Each run below is a few steps of one of 6 hidden systems, one row a step.
path 1, K762 (10 x 20):
[[-17 -13 -14 -15 -28  11  -9  -8  24 -13  13 -13  -9 -19  -9   7  -2  -8
   -9  13]
 [  3 -20  23 -31  11 -20  -9 -13   6   0  -5   2  11  15  -7   4  14   9
    7  13]
 [ 16  12  -3  12  18 -20  -8 -15 -11  10 -12  16  -6   2  22 -25   7  -8
   -9 -12]
 [-13   5  -8  38  -3   7   7  22 -12   3  13   1 -13  13   8  17   4   6
    8  -9]
 [-11  15   5 -12 -24  12  19   3  10   6   5   9  16 -13 -19  13 -18 -12
   -6  -3]
 [  3 -10  -1  -8  -3  -1 -27 -14  21 -32   2 -10  -9 -11 -13  -4   3   0
    3  17]
 [ 20 -12  20 -21  12 -23  -4  -1 -16  16  -7  -4   8   9   7   0   8  14
   22  -5]
 [ -4   7 -19  15   8  -5  -5  -1 -15  15  -4   6 -14 -11  24 -21   1 -13
  -23 -20]
 [-32  -3  -1  25   3  13  15  24  -4  -5  11   3  -3  17 -15  29   2   8
   -1   6]
 [ 11  23   7 -16 -11   9  13 -11  17  -4  -6  16  20 -14 -26  -2 -22  -9
   -5   6]]
path 2, K134, 10 rows:
[[  3  -4  16  21  10  -6 -21   0   6  -6 -35 -31  11  19  35 -10  16   6
   53  18]
 [ -1  11 -23   0  -5  -4  36   4 -41  37 -33  -1  19 -15  30 -13   0 -13
   -5   8]
 [-16 -20 -45  22  -7  29  22   9   0   6  24  10 -25  17  -6  17  11  13
  -29  11]
 [ 11   0  27 -17  -2  15  24 -19  42  -4   7  20  25  40 -20   8  -2  10
    2   6]
 [ 13  10  -3   6 -20 -10 -24 -34  33 -22  -8  -6  -5 -15  32 -33   7 -21
    7   7]
 [ -2 -19   9  11 -12 -33  17  14 -33   3   1 -17  -2   3  38  21  21   5
   37  -3]
 [-23 -10 -18 -13   4 -11  33   2 -10  35 -15  24   3 -12   2   3 -16 -19
  -42 -19]
 [-29   0  -7  29   1  15 -23   5  27  -4  28  22 -27  29 -25  23  13   8
  -10  20]
 [ 31  34  44 -29 -17  -5   3 -22  14   1  10  19  33   8 -16  -5  -1  -2
   21  11]
 [ 19  -5 -17   0 -23 -16 -28 -15  -5 -25  16 -25 -27 -40  36 -29   8 -16
   -3 -16]]
path 3, K415 (10 x 20):
[[  3  24 -22  33  -9 -38  39   1 -56   2 -10  37  -3 -12   9  19  20  -9
    1  36]
 [ 20   9 -11   6 -27   4  36  -5  11   4  51  47 -16   5 -22  26 -11  -1
  -24 -27]
 [-12  -9  37 -26 -22  -2 -30 -15  57 -16  35  -7  -3   2  -2  -1  -6 -11
   -1 -30]
 [-17 -11  32 -14   1 -40 -33   1  -9 -19 -26 -33   8 -24  20  -1   5 -11
   34   8]
 [  0  -3 -24  12  15 -38  12  17 -52  16 -29  12 -11 -27   5  15  -5  -4
    4   2]
 [-13  13 -19  18   7   9  10  15  -8  29  21  42 -20   7 -29  20 -13   1
  -34 -16]
 [-10  30  32 -14  -7  26 -27  -7  31  -7  37  11   9  11 -31  -8  -4  -3
  -15  -3]
 [ 20   5  29 -23  -6  -6 -31  -6  -5 -42   7 -38  11 -20   0 -17   7   3
   24   7]
 [ 19 -31 -15  -5  19 -20  10  19 -40  -5 -27 -32  -6 -22  16   4 -10  11
   20 -20]
 [-27 -14 -34  21  28   8  14  19  -9  37 -27  17 -13   3  -3   7 -19  -4
  -27 -21]]
path 4, K762 (10 x 20):
[[ -3  -3   1  -6  13   9  30   0   7  -6   1  10   9   0  -6  -6 -22  -6
  -34 -35]
 [-18   1   2  27  11  21 -10   6  27 -27 -19 -15   3   6  -6   1 -11   1
   12   6]
 [ 16  14   4 -17 -13   7   3   1  -7  20 -22  -8  22  -5  -4   4  -3   5
   32  26]
 [ 19 -10 -31 -14  -9   3 -15 -15 -10   4  14  -5 -19 -14  13 -20  15   3
  -16  10]
 [ -8 -28  12  -7  15  -3  16   6  -9   5  19  -1  -1  33   7  10  16  16
  -11 -17]
 [-12  19   6  16   8   3  21  -8  14  -2 -19  17  15   2  11 -17 -15 -20
  -21 -19]
 [ -7   6 -11  35  -9  14  -6   7  15 -23  -7  -6  -8   2  -8  17   0   4
   28  26]
 [ 27   3   3 -36 -29   0   6  -7   3  26   3   4  15 -10 -10   9  -6   3
   22  11]
 [  6 -19 -12 -13   1  -8 -31 -18   6  -8  19  -9 -26  -7  19 -25  18  -2
  -23  -5]
 [-20 -16  27   5  23 -19  20  13 -19   9   0   4  10  33  15  13  14   9
    3 -16]]
path 5, K904:
[[-30  10  21  -2  -3   4 -41  27   5  18  25  -8 -14 -15 -12   9 -18  -6
   -2 -39]
 [-28  23  14  -8   4  -9 -24  15 -31 -18  -3 -14   8 -32 -21   0  -4 -14
   -6  18]
 [ 22  -2 -19   4  19 -13   0   7 -31 -16 -15   7  -9 -17 -29  14  -4  13
    8  22]
 [ 25  -5 -10   4  21  12  -6  15  -3  16   2  11 -13   6 -24   7 -19  19
    3 -27]
 [-13  14   8   3  11  32 -19  17   4   2  12 -16   3   0 -12 -11 -13   1
   -9 -21]
 [-10  15   6   0   3  17   5  12 -21 -23  -5 -20  19  -8 -10  -6   0   1
   -1  17]
 [ 22  -6 -17  -1  13   9  21  -3 -10 -14 -17   1   6   0 -12  -2  -6  10
   -3  12]
 [ 11 -12 -10   5  12  20   7   4  14   7  -1  -1  -3  20  -1  -2  -6  15
   -1 -13]
 [-10  11  11   0   1  23   1   3   9   6   3 -10  15  14   7 -15  -1   0
   -7  -8]
 [ -3   7  -3   2  -8   9  11  -8  -3 -18   0 -10  12   0   9 -12  11  -4
   -6  18]]
path 6, K415:
[[-13   5  12   9  45  20 -15  10   9   4 -16   7   8  28 -27  -6  -8  13
  -11   0]
 [ 20  40  -1  18  13  28 -20  -2  -2  -6  -7   0   9   3  -7 -29  -1   4
    6  15]
 [ 25   2 -16  -3 -17  34   4  11 -15  -7  17 -30   3  -6   2  -7   4  18
   12   8]
 [  9 -35 -10 -28   6  17  23  -1   2   3 -10 -25  12   5  10  -8  -6  10
   -9 -12]
 [-17 -24 -15  16  27   3   2  -5  16  -3 -29   0  -3  22  11  -7   5   3
  -11   8]
 [ -1  26  -2  30   3  13  11   0   7  15 -17  21  11  26   2   1   3   1
   14  22]
 [ 25  21 -14   1 -31  17   8 -17   7   2  20   8   2  -2   6 -13   9  -2
   -2  18]
 [  9 -28   6 -22 -24   2  11  -5   8 -13  25 -23   1   8  12   9  14  11
   10  -3]
 [ -4 -31   9 -12  12 -26  16  -9   7  -3 -27  -8  10   3  27  -5  -1  -6
    0 -18]
 [-25   0 -18  41  10 -17   3   3   2   3 -24  20 -15   4  12  11   2 -10
    0   7]]
path 7, K843:
[[ 17 -43  -2 -46   6 -18   0  -3 -20 -26  35 -18 -17 -27  -4  -6  -2   6
  -35 -41]
 [-34 -36  26   6  60 -11   8  11   0 -35 -27 -12  12  33  -3   3   2  10
  -15 -13]
 [-16  44 -11  46  29  12  -5   5  -1  10 -59  17  15  -1  -2 -20 -17 -17
    3  22]
 [ 22  41 -29  12 -33  39 -23  18 -11  23  23   4 -14 -22 -37  12  -9  10
   19  28]
 [ 45 -10  18 -64 -27  15   6 -11   0  -3  46 -20  14 -11 -10  -9  -3  12
   -2 -24]
 [  3 -51   8  -7  32 -20  -3 -15   0 -49   5 -33 -12  13  41 -28  22   6
  -21 -31]
 [-45  -7   2  49  38  -5  36  25 -22  -3 -53  -7  19  28  24  12   3   0
    9   9]
 [ -7  46 -52  31 -12  29  14   2   6  44 -38  37   1 -19 -24   1 -30 -18
  -13  31]
 [ 34  13 -12 -31 -48  46 -29  -6  30  13  60   6 -13   1 -49  15   0  23
   13  28]
 [ 50 -24  52 -63 -16 -19   0 -33  11 -23  37 -31  20   9  37 -31  22   9
   12 -32]]
path 8, K843, 10 rows:
[[ 25  11  17   4 -10 -21   4 -18  27 -20 -15  16  10  -1  -9  10 -10  -3
   33  11]
 [ 16 -13  -4   0 -10 -20 -29   3   3  20  -3  -9 -20 -14  18   4  -2   1
   31 -16]
 [-33 -13  13 -20   0 -10  -2  18 -22  27  10 -10   3   1  11   7   8  -3
  -11 -14]
 [-23   8  -2   1  15 -10   7 -10  -8 -11  -2  23   2  -2  -9  -8   5 -13
  -41   9]
 [  9  19   4  23   8   0  -6   1   9 -21   2  21  -4   9 -32  16  -6   8
   13  16]
 [ 28  16  14  -9 -11   0 -14   0  13   7  -2  -4   5 -15  -4  -4 -21  -1
   29 -20]
 [ -7 -21  -3 -15  -6  -4 -25   8 -10  -2  15 -31 -15 -17  16  -8   6   2
   -1 -16]
 [-27 -13  13 -12  20  -9  19  10 -28  -6 -11  -9  17   6   2   3   9   1
  -18   4]
 [  2  16 -20  24  25   3   7  -8  -1  -3 -23  27  -3   2 -13 -10  -7  -3
  -22  13]
 [ 14  24   1  15  -9  28 -12  12  14   6  12   7  -1   9 -28  12 -11  15
   24   7]]
path 9, K134:
[[  8 -17 -35  11  14  24   9  -1 -10 -29   2  -9 -12   8 -13  -4  12  18
  -19  28]
 [ 36  -9   5  -3  19  11  20  -9  18  -1 -18   5  18  29  -5  -5  -8  20
   17  -5]
 [  1   2 -18  16  -8  19 -10 -10  24   9 -21 -16   1  -4  33 -27  -5 -13
    6  -6]
 [-19  -7  -1  11 -13   6  23  13 -16   2  -4 -17  13  15  19  16  18   7
   20  22]
 [  3  -6 -20 -16  -3  -1  34 -18   2   9 -13  20   9  -2  -1  -6  -1  -8
  -30  13]
 [  5 -14 -14  22  -2   3 -11 -10  26  -7  15  10 -23  25   4   6  15  11
    4   8]
 [ 10  12  28 -12 -10  -9  17 -10  12  16  -6   8  25  13  16  -3   1  -6
   18 -10]
 [-17   1 -21  15 -21  -6  -6  -7   2  -8   5  -5 -17 -23  26 -10   7 -21
  -14  -1]
 [-10 -15  15   0   0 -19  24  12 -14   0  10   9   3  16  -8  35  10  12
   13   5]
 [  1   8  -7 -16   1  -8  -4 -21  20  16  -8  28  -2 -11 -10 -12 -15 -17
  -27  -8]]
path 10, K849:
[[  5  16  -6   6 -23   8 -12  -3   0 -26  15  -9  -4 -17  -7   2   8  -4
   10  26]
 [ 19 -11  18 -31 -12 -11  18   0 -10  -5   4 -14  16  -8   4   7  -6   5
   17 -15]
 [  1 -28 -11  -5  17 -15  -5  -9   7   7 -13  -1 -12   1  22 -16   1  -2
  -16 -23]
 [-32  -5  -5  28  16  11   2  18   0  12 -10   5  -2  27  -2  15   5   7
    1  11]
 [  5  41  -8   8 -12  12   8  -6  -5   8  -2  24   9  -9 -15  -8  -5 -11
  -11  22]
 [ 25  -4   1 -13 -26  -1 -13  -8   8 -25  34  -8 -12 -11 -10   8   9   9
   13   9]
 [  3 -16  35 -27   4 -13   9   2   1  -1   0 -18  19   2  17  -6  -7  -1
    8 -37]
 [-23 -22 -21  19  24 -16  -9  -2  -2   0 -26  -4 -19  -5  27 -15   3 -10
  -18  -9]
 [-23   9 -15  26   5  14  17  23 -12  20 -13  16   1  18 -21  31  -2   9
   10  26]
 [ 29  40  -8 -12 -21  15  -3 -21  10  12  15  30   5 -12 -24 -13  -8  -7
  -12  18]]
path 11, K849, 10 rows:
[[-20 -18  14  -7   1 -24 -31  -7   8  27  12   3 -13  21  26  -3  28  -1
    0  -1]
 [-40  16  18   9   8 -14   7  14 -31  14  11  12   5   9   8   4  15 -11
  -20  -2]
 [ -9  15 -14  17  -3 -18   4   1 -12 -17  11  30 -19 -23 -23  15  -8 -13
  -20   4]
 [  6   2  16  -8 -12  -8 -13   5  21  -4   9  13  -4  -9 -35  31 -19   3
   24  -5]
 [  5   4  21 -29   0 -11 -38  -9  11  15  -9 -10   6 -16   2 -17  -7  -8
    9  -8]
 [-18 -19   1  -9  17  -9 -26  15 -30   6   1 -25 -10  -1  11  -5  19   8
   -1   4]
 [ -7   9  -5   8  27   2  20  20 -36  12  -7  12   6   2 -13   3  -8   4
  -20 -13]
 [ 10  13 -26  23   7  16 -12  -1  14 -11   6  19 -21  -8 -30   3 -16   4
  -12   2]
 [ 11  14  22 -10 -12  22 -13   5  21 -10   6 -13  15   1 -22   9 -13   9
   30   5]
 [ 18  -2   7 -28  -2  -5 -16 -12  -7  -4 -10 -29  11 -20  23 -32   3  -6
    3  -6]]
path 12, K904 (10 x 20):
[[-11  -1 -15  -8   0   3  -4   0  16  21 -25  11   2 -16 -19   7 -23 -10
   -6   8]
 [ -1  -4  -5 -10  -5  16 -29   5   4  11  16  -9  -8   9 -18   6  13  16
    9  25]
 [ 27  14  21 -24   9  -6  -6  -2 -28   5  18  -1  10   3   0 -18   9   9
   -3 -10]
 [  8  -4 -12  24  15  -8   3   0 -11 -35   5  -7 -17 -10  13 -14  -2  -4
  -16 -22]
 [-23   0   4  24   5  -2  29  21  -2   2 -20   4   9   5  -4  25 -18  -3
   12 -12]
 [-10  10 -15 -10  -6  20  -8 -10  29  17 -20  11   6 -10 -23  -2 -18  -8
  -10  22]
 [ 13  -8   2 -18 -14  17 -20   1   0   2  23 -19  -2  13 -10   5  22  22
   19  28]
 [ 32   1  18 -28  15 -13   6  -9 -29   1  10  -5  13   1  15 -27   8   5
   -9 -23]
 [-13 -13 -17  41  19  -8   7   3  -3 -31  -4  -5 -21   1  27 -12   2  -8
  -20 -22]
 [-31  15   9  25  -3   1  32  18   8  19 -24  20  19  13  -7  30 -17  -9
   14   1]]

Name the system that made each run.
path 13 (2 x 20):
[[-18  13  10  31  -9  11  -4  20  31  -9  19  20 -11   9 -38  42 -22   4
   17 -10]
 [  2  32  21 -26 -22  -1 -26 -15  26   3 -15  -2  21 -36 -12 -15 -22 -25
   12   6]]
	K849
path 14 (2 x 20):
[[  9  11  36   7  -3 -14  21  -1   8 -40   5   7  18   6 -14  17  -8   0
   22  -7]
 [  9  -3 -16  -4 -13 -22 -15 -11  12  -4 -24   0 -10 -43   2  -2 -23 -19
    7  -8]]
	K134
path 15 (2 x 20):
[[ -6  -2  -2 -28 -20   1  -2 -19  14   0  21   9  -1 -10  -7  -7   5 -10
  -29   8]
 [ -4 -19  25 -10   7 -19  -9  -2   4 -27  13  -9  -1  13  -5  12  15  12
   13   6]]
	K415
path 16, 2 rows:
[[  1  43   4   5 -17  33   2 -16  -7   6  19 -10  20  12  39 -53  25 -14
  -25   9]
 [ -6 -19  -9  16 -24  -2  38   4 -22 -61  32 -27  -8  -7  20  13  21   3
   -6   5]]
	K849
path 17 (2 x 20):
[[ 24  -7  15   8  28  -5 -12   9 -10   8 -19  -7   6  25   2  -1   6  23
   37   1]
 [  0  19  -9  11   4  12  -2  12 -20  34  -6  -4   1  -6  27 -25  -5  -9
  -10 -27]]
	K843
path 18 (2 x 20):
[[ -9  15   9  -7 -13  -4 -22  -3  12  15   8  21   1   6 -29  21   8   3
   16  37]
 [ 20  20  30 -33 -10 -18 -22 -10 -16   6  25   5   9 -11  -1 -15  12  -3
    2  -2]]
	K849
path 19 (2 x 20):
[[ -9  47   9  53  23 -12 -26  24 -37 -18 -15   6  -4 -11  -7   1   0  -3
   22  14]
 [ 29  37 -18  -2 -23  26  16  19 -29  16  17   7   2 -34 -29   6 -26   1
   -1 -13]]
	K415
path 20 (2 x 20):
[[-20  -3  36 -17   7 -13  24  12 -37  25  26   2  18  39  24   3  33   9
  -10  -9]
 [-12  16   3  22  12 -14  31 -18  -4 -48  -2  14   8 -10  18 -25  -3 -27
  -46 -20]]
	K415
path 21:
[[ -1  52   4  46 -22  14  11   4 -11 -24  20  13   5   5  -1   2  11  -6
   10  24]
 [ 30  -3   0 -18 -42  -5  26  -3   1 -25  23  -8   2 -27  -9  25 -11   3
   25  -3]]
	K762
path 22:
[[ 22   5  -3  31   1   6   0  -2  22  -3   0  15  -9  19   1   7  -5  10
   22  -8]
 [ -5   2   6  -3 -26   9  -2   5  17  18   1 -14   5  -6  18   2  -9  -7
   21 -16]]
	K843
path 23:
[[  8  -4   3   5 -13  -4  20 -11   4 -39  11 -13   3  -9  20  -8   3  -7
   -4 -12]
 [-12 -24   0   2   0 -16  29   1   7  -7 -26  -5   9   1  15  15  -8  -6
    9  -9]]
	K904
path 24:
[[-13  28   8  24 -32  22 -17  -3  17   7  -8 -23  15  13  32 -12  23  -6
   40  40]
 [ 17  -1 -14 -23 -33 -12  48 -14 -38  -1   3  -8  20 -16  28  -4  20  -6
   -4  24]]
	K134
path 25, 2 rows:
[[  0   4 -44  20  15  -4  24  -4 -19  10 -30  15  -9 -23  14 -20 -15 -18
  -36 -13]
 [-20  -1 -16  19  -1  40  -1  21  17   0  17   7 -10  25 -45  35  -6  20
    2  24]]
	K843
path 26, 2 rows:
[[ 18   3  -1  18 -14 -19  17 -18  14 -18   8  23  -4  11  11   8  12   0
   11  10]
 [ 11  -2   7   3 -28 -15   9  -7  15   6  13   5  -5  -1  22   8   1  -7
   19 -20]]
	K415
path 27 (2 x 20):
[[  1 -54 -18  -4  28 -16 -24   2  11  -2  -4  -1 -33  13 -11  17   5  22
    1  -4]
 [-11  25  32   8  29  -2 -23  18 -10  45  -7  13   9  24   2 -10  -1   2
    9 -25]]
	K904
